Each path below is one point turned by a fixed rotation once a step. After each direction that follows a path, write how fast that rotation turns it, in degrees each step (0 if it stays still).
Each turn is a multiple of 5 degrees from 10 to 175, or 0.
Each row of a path follows its step; steps can be skipped.
Path 1:
step 0: -.04	-.02	-.26	.02	-.10	-.15	.08	-.01	.11	-.18	.15	.04	-.04	.16	.01	-.23	-.13	.17	.04	-.01	-.13	-.14	.02	.04	.11	-.24	.02	.04	.15	-.07	.00	-.21	.17	-.17	.03	.36	.05	-.10	-.07	-.07	-.10	-.09	-.06	.18	-.02	.20	.08	.00	-.17	.01	-.21	.02	.04	-.22	.27
step 1: .07	.19	-.24	-.07	-.33	-.26	.17	-.21	.18	-.16	.18	.15	-.02	.08	-.07	-.12	-.10	.06	.17	.06	.05	-.08	-.06	.08	-.03	-.13	.09	.12	.08	-.05	-.09	.08	.07	.14	.03	.05	.21	-.43	-.01	.14	.07	.05	-.03	-.08	-.09	-.18	.00	.09	-.06	.04	-.11	-.04	-.08	-.03	-.10
step 2: .24	.12	-.09	.16	-.20	-.19	.20	-.18	.25	.04	.07	.16	.04	.05	.03	.17	.06	-.05	.03	.08	-.01	.13	-.02	-.03	-.06	-.03	.23	-.18	.11	-.06	-.03	-.07	-.04	.12	-.17	-.06	-.22	-.26	.06	-.04	.09	.00	.03	-.02	.00	.41	.09	.08	-.01	-.18	-.03	.11	-.19	-.04	-.23
step 4: -.03	-.09	.13	.08	-.20	-.12	.03	.02	-.02	-.28	.12	.01	.00	.01	.26	-.08	-.13	.27	-.07	-.20	-.27	.06	.24	.12	-.12	.12	.11	-.08	.07	.00	-.14	.04	.08	-.03	-.10	-.08	-.15	-.22	-.02	.28	-.14	-.06	-.13	.10	.16	-.21	.10	.06	-.05	-.08	-.17	.03	-.21	.09	.11
step 5: -.02	-.02	-.13	.19	-.03	-.08	.22	-.01	.18	-.16	.07	-.08	-.22	.08	.03	.05	-.01	.12	.01	-.02	-.20	.03	.09	.11	-.19	-.18	.06	-.07	-.07	-.26	-.06	-.10	.16	-.16	.05	.22	-.18	-.13	-.36	.19	-.10	-.10	.03	.07	-.01	.19	-.28	.08	-.05	.00	-.19	.07	-.03	-.05	.13
step 6: -.09	.11	-.24	.11	-.21	-.16	.17	-.13	.08	-.13	.28	.08	-.28	.07	.09	.01	.11	.06	-.16	.12	.15	.03	.22	-.05	-.03	-.31	.10	.23	.06	-.05	-.14	-.01	-.03	.02	.01	.18	.31	-.12	-.04	.16	.11	-.06	.00	.04	-.10	.02	.07	.04	.01	-.16	-.05	.03	.15	-.18	.06
step 8: .13	.44	.05	.18	-.03	-.26	-.05	-.10	.00	-.23	-.10	.07	.01	.03	.05	.12	.02	.04	.12	.02	-.16	.23	-.08	.16	.13	-.11	-.09	-.19	-.07	.07	-.07	-.15	-.09	.15	-.25	.23	-.09	-.28	-.12	-.05	-.01	-.01	-.02	-.03	-.11	.08	.13	.05	-.14	.01	-.07	.04	-.21	-.04	.01
step 9: .04	.09	.18	.02	-.20	-.10	.21	-.16	-.16	-.05	.16	-.01	.06	.06	.30	-.18	-.07	.11	.06	-.20	-.12	.35	.09	-.04	.09	-.12	.07	-.16	.31	-.10	-.29	-.09	-.06	-.01	-.06	-.02	-.11	-.08	-.09	.05	-.01	.14	.04	.14	-.12	-.06	.11	.09	-.01	-.23	-.15	.03	-.10	.00	.08
step 10: .11	-.20	.11	.10	-.20	-.06	.38	-.07	.08	.06	.12	-.19	-.24	.11	.03	-.01	-.16	.18	.00	-.05	-.14	-.14	.07	-.03	-.11	-.12	-.03	-.21	-.04	-.10	.01	.10	.24	-.27	-.20	.08	-.07	-.14	-.18	.05	-.01	-.06	-.14	.08	-.09	-.10	.11	.17	-.13	-.10	-.16	.12	-.11	.02	-.05
step 12: -.02	.06	-.33	.09	-.25	-.04	.02	-.14	-.04	-.20	.11	-.01	-.11	.01	.03	.01	.23	.03	.09	.26	-.18	.01	.26	.05	-.20	-.05	-.06	-.13	.07	.00	-.05	-.08	-.28	-.01	.22	.00	.04	-.24	.03	.10	-.02	.16	-.03	.25	.03	.13	.00	.05	-.04	-.21	-.05	-.04	-.08	-.21	-.07
step 13: -.03	.04	-.15	.16	-.13	-.24	-.18	.03	.03	-.14	.12	.01	.04	-.02	.17	.00	-.04	.11	.02	.07	.06	.05	.09	.08	-.11	.07	-.09	-.18	-.09	-.03	-.15	-.20	.07	-.06	-.38	.18	.03	-.41	.05	-.14	-.02	.00	-.05	.02	-.21	.14	.09	.03	-.28	-.11	.09	.00	.03	-.25	.02
Speeds:
.03	.04	-.03	.02	-.03	.06	-.06	-.05	-.02	-.02	-.01	.05	.02	.00	-.05	.08	-.01	-.05	-.03	-.02	.10	-.04	.01	.07	.03	.02	.03	-.02	.03	-.05	-.01	-.01	-.01	-.03	.03	.06	-.01	-.07	.03	.00	.01	.04	.01	.04	.00	.01	.01	.02	-.02	.00	.05	-.05	.01	-.02	-.06 => 65
-.05	-.02	-.03	.05	.05	.01	.01	-.01	.04	-.03	.02	.00	-.02	.07	-.02	-.08	.02	.01	-.01	.03	-.02	.02	.02	-.01	.01	-.02	.04	-.02	.00	.02	.00	.09	.02	-.03	.08	.07	-.01	.00	.02	.02	.01	.00	-.07	-.01	-.05	.02	.00	-.01	-.01	.01	.07	-.06	.00	.09	.00 => 65
.01	-.04	-.01	-.05	.02	.07	-.01	-.02	.02	.01	.00	-.03	.01	.04	-.06	.02	.05	.00	.09	.00	-.06	-.01	-.04	-.02	-.02	-.03	-.01	-.06	.01	-.02	.03	-.05	-.01	-.03	.06	.04	.03	.05	-.05	.03	-.03	.07	.00	-.01	.01	.00	-.03	.08	-.03	.00	-.02	.00	-.03	-.05	-.02 => 155
.03	.01	-.04	.03	-.01	-.05	-.09	-.05	-.03	.01	.00	.01	.04	.00	.00	-.01	-.03	-.04	.04	.04	.00	.07	-.09	-.06	.04	-.03	.02	.00	.06	.03	.00	.00	.03	.01	-.05	-.07	-.02	.00	-.03	.01	.01	-.01	-.05	-.06	-.05	-.01	.01	-.02	-.01	.00	.05	-.01	-.05	-.04	-.04 => 60
-.01	.02	-.01	-.02	.02	-.02	-.01	.01	.01	-.02	-.05	.05	-.03	-.02	-.08	.00	.03	.01	-.04	-.07	.00	.06	-.01	.01	.02	-.01	-.02	-.02	-.05	.03	.01	.03	.07	-.02	-.06	.03	.02	.04	-.05	-.02	.06	.01	.01	.02	-.03	.10	.03	.00	.00	.06	-.03	-.05	.01	-.07	.05 => 135
